One vector is turned by the same rotation once a tick. Each row is the vector after some number of ticks, and that number follows the row.
The counts run from 0 to 238.
[165 135 108 123  89 112 124 139 188  73 133 133 126  96 153  95 150 130
 104 161  80 123 137 127 158 107 150 140 130  81 104  91 107 149 122 162
 119 154]
108
[135 143 107 154 105 187  84 146 128 111 139 129 184 131 120 121 126 174
 106 105 112 118 128 187 147 109 145 105 115  92  95 129 116 113 128 131
 163 169]
211
[128 138 128 144  95 145 115 167 159  63 127  97 164 114 152 118 126 145
 123  86 104 166 141 165 132 107 143 114 153  85  63 119 122 126 125 147
 130 151]
0
[138 124 109 127  69 140  92 127 151 113 151 129 157 153 105  71 146 175
 107 145 105 120 163 160 145  99 160 124 127  84 126 131 104 141 132 146
 154 160]
34
[106 128 151 125  91 154 105 167 127  84 161 142 113 106 145  89 102 138
 120  74 112 127 133 175 147 114 155  86 120  77 129  94 132 166 100 168
 125 142]
74
[138 152 100 125 117 145 118 142 155  82 162 130 157  72 171 142 132 116
 111 109 102 104  94 125 155 100 165 112 126  90  84  90 130 130 133 165
 106 155]
95
[147 109  97 106  95 150 101 155 137  83 136 144 147  89 130  83 142 177
 120 106  93 145 134 152 165 125 142 111 111  74 139  87 156 145 110 151
 116 144]
117
[126 131 118 152  98 133 112 144 143  91 106  80 165 135  92 125 121 137
 144 130 103 136 127 171 115  78 169 123 166  89  89  99 130 148 127 159
 130 177]
2
[116 117 125 110  59 116 103 161 156 104 177  85 150 149 125  87 135 173
 137 120  90 121 128 135 144 112 180 149 152  95  93 106 115 135 132 155
 125 140]
234
[135 125 119 142  68 142  98 143 162  82 122 115 129 114 159  82 119 125
 111 171  60 147 144 168 159 125 130 124 131 110 109 109 126 158 129 144
 110 166]
187
[147 125 103 141 106 160  92 150 163  83 144 101 148 120 116 100 144 154
 137 129 103 154 123 158 151 107 152  87 144  92  80 130 171 125 113 132
 118 175]
202
[123 114 118 140  84 168  93 202 203  78 147 106 146 113 148 126 140 133
 133 143 104 139 127 150 131 104 136 123 138 111  70 106 134 135 125 126
 125 150]
190
[139 144 130 155  96 169 106 132 134  94 131 132 174 139 113 107 115 163
 105 112 110 106 135 194 130  97 152 111 108  85 112 114  98 129 127 149
 175 181]
210
[139 113 115 139  94 129 112 148 159  81 120  91 172 135  83 117 133 156
 149 142  97 131 141 159 116  88 171 143 126  79 103  97 137 121 126 131
 135 169]
124
[101 121  91 116  76 157  93 146  99 108 159 117 185 106 136 110 140 142
 139 101 100 128 119 153 148  92 171 108 143 104 139 114 159 150 148 170
 106 147]
170
[161 133 119 132  99 138 109 155 159  46 110 157 159 111 139 105 139 151
 121 139 108 138 173 162 129 118 136 134 108  58 103 112  95 129 122 125
 135 146]
120
[143 128  79 103 110 128 103 136 133  82 177 140 156 108 120  95 163 167
 138 139  97 137 127 128 164  99 176 113 121  80 113 123 164 126 127 144
 107 164]
38
[166 117 105 113  97 129 101 137 137  67 124 146 131  98 128  73 146 167
 123 136  87 144 151 160 171 119 142 112 113  69 134  93 151 151 115 153
 116 150]
118
[126 146  96 120  98 110 110 111 131  70 165 155 133  96 127  97 151 126
 143 147 113 121 147 137 148  85 179 113 133  74 115 123 132 144  98 184
 103 155]
161
[132 122  83 118  85 173  71 158 138 101 166 161 178 126 113 104 154 174
 131 132 127 115 143 149 153 101 159 116 109  95 106 136 127 132 131 138
 136 144]
36
[117 116 113 119  55 113  98 149 147 118 168  98 140 149  88  87 138 169
 139 138 114 107 135 141 135 100 186 156 136  93 110  95 123 152 127 169
 135 135]
235
[147 153 121 130  79 101 118 117 154  69 157 145 121 125 144  98 145 142
 127 153  84 104 137 151 157 125 161 156 120  89  83  97  86 139 107 159
 124 149]
230
[136 140  96 129  75 152  79 141 106 105 172 167 145 110 115 117 144 157
 131 150 112  83  98 167 167 121 158 146 100 102  99  96 110 140 113 156
 121 142]
226
[118 144 146 158  70 115  94 146 157  66 147 121 124 138 135  96 128 117
 135 165  88 133 159 181 140 125 144 136 123 108  85 124 114 146 105 143
 124 159]
66
[108 144 119 145  84 165  73 157 151  87 188 140 143 126 120 123 141 143
 149 151 122  91 105 163 153 112 164 126 110 120  65 135 128 117  99 136
 120 149]
147
[107 142 117 135 114 155 112 139 143  81 158 141 138  93 121 141 121 110
 142 117 137  99 118 155 106  66 181  99 135  69  86 101 125 141 110 173
 124 161]
83
[131 142 126 110 106 130 133 149 155  55 165 124 165  96 156 115 145 163
 119  86 105 129 145 125 141  99 161 132 105  59 116 108 113 115 142 133
 158 150]
42
[135 150  82 142 101 157 101 129 143  96 142 145 161  95 134 140 139 116
 132 170 107  89 106 150 148  83 162 108 130  99  85 112 125 143 123 168
 101 179]
93
[151 124  86 112  92 143 101 157 162  82 162 147 139  76 161 102 149 147
 117 131 100 116 109 131 174 128 133 118 128  97 104  91 133 143 126 163
 109 135]
106
[128 132 122 136  73 138 123 135 139  88 135 107 191 138 104 107 141 160
 129 133 101 114 159 155 120  94 174 157 113  86 133 112 104 134 155 139
 155 166]
45
[135 108 115 135 101 151 112 168 151  77 123 113 175 120  76 128 128 158
 157 130 119 114 130 167 110  91 172 146 108  79 106  89 127 128 125 129
 140 161]
125
[141 144 111 157 101 133 100 125 148  88 130  88 157 140 144 106 118 139
 124 148  61 129 114 174 148 103 160 120 145 110  58 112 121 129 133 138
 111 186]
12
[129 139 127 113  95 116 137 144 151  66 156  93 166 116 146  99 132 168
 115  85  85 139 148 138 143 105 179 136 118  79 126 106 118 118 148 134
 152 162]
43
[127 126 100 138 117 163  93 172 164 104 157 118 151 115 138 142 115 131
 136 127 109  91  74 157 130  93 168 111 138  96  65  78 126 123 129 136
 123 156]
15
[ 97 129 141 131  80 122 102 169 160  95 168  84 116 130  99 101 127 140
 150 124 107 125 114 145 126 106 172 120 146  95  86  97 169 152 106 158
 107 155]
70
[127 149 112 126  77 119 132 131 148  61 128  99 158 109 180 114 129 117
 124 134  64 144 138 145 146  97 157 133 149  95  98 114 118 139 159 153
 105 168]
176
[108 146 121 156  80 168  86 151 137  77 138 147 154 137 141 106 121 121
 135 125 123 141 159 176 131 101 146  91 131  96  71 149 108 137 111 140
 127 161]
78
